Turns, then the turns between two rows, first turn first; the first pair answered
turn q865:
16,10,-9,5,14,-3,10,13,-2,-25,8,-5,-7 -> 9,5,-5,16,15,-2,4,21,-4,-22,13,4,-3
20,18,-14,-16,-29,11,-20,-25,11,7,-20,-18,-16 -> 12,24,-23,-1,-21,20,-25,-8,2,4,-23,-19,-21
13,-10,-1,-2,26,-22,7,20,18,5,19,-13,10 -> 16,-11,-5,-1,32,-17,6,22,13,3,17,-18,9
turn q612:
6,-5,-9,-2,11,-9,-13,-6,18,13,10,-3,11 -> -3,4,-18,8,14,6,-19,2,4,6,4,-4,4
9,-12,2,-1,12,4,-2,8,-14,20,-3,5,9 -> 9,-5,-4,-7,7,7,1,14,-21,14,-15,2,1
-9,6,5,-4,-8,0,-20,-23,10,5,-11,2,3 -> -13,11,1,-1,-6,3,-21,-16,4,3,-14,1,-4
-11,10,-10,26,9,13,-17,-6,-9,1,-17,-5,-1 -> 2,23,-7,-2,-19,5,5,-2,-5,-8,-22,-21,-12
turn q775:
5,5,0,-20,-20,-6,-3,-20,15,3,-11,-9,4 -> 6,12,-21,-7,5,2,-2,13,2,-8,-6,-29,-5
-23,11,-7,23,6,34,-32,-3,-13,-4,-29,-1,-7 -> -26,-6,7,38,19,23,-20,9,-23,-1,-13,22,5
5,7,2,-8,-2,9,22,32,-8,-13,11,-2,-5 -> 3,2,22,-14,-9,-2,24,19,-3,-7,14,13,5
Pairs:
Each pair is 2 to 4 turns apart.
-1,20,-33,-1,13,5,-16,7,11,-4,-14,-44,-8 -> 4,5,17,-33,-32,-16,3,-30,20,4,-5,-1,9	q775, q612, q775, q775
10,0,-9,9,4,-4,21,48,-18,-19,9,-4,-2 -> -3,-18,18,-4,-5,-8,-8,-32,21,10,0,23,17	q775, q775, q612
-7,-12,-23,17,34,-10,1,29,-10,-6,22,-7,-12 -> 1,-23,10,-13,2,-30,27,19,-6,-5,35,20,-1	q612, q775
2,4,-33,5,26,9,-21,26,-7,3,6,-18,5 -> 16,12,-16,-39,-21,-8,-6,-2,17,6,3,-14,5	q612, q775, q775, q775
-7,1,5,-15,-12,10,-15,-33,15,7,-10,24,8 -> 8,9,-23,-6,19,6,6,36,1,-8,5,-18,-7	q775, q612, q775
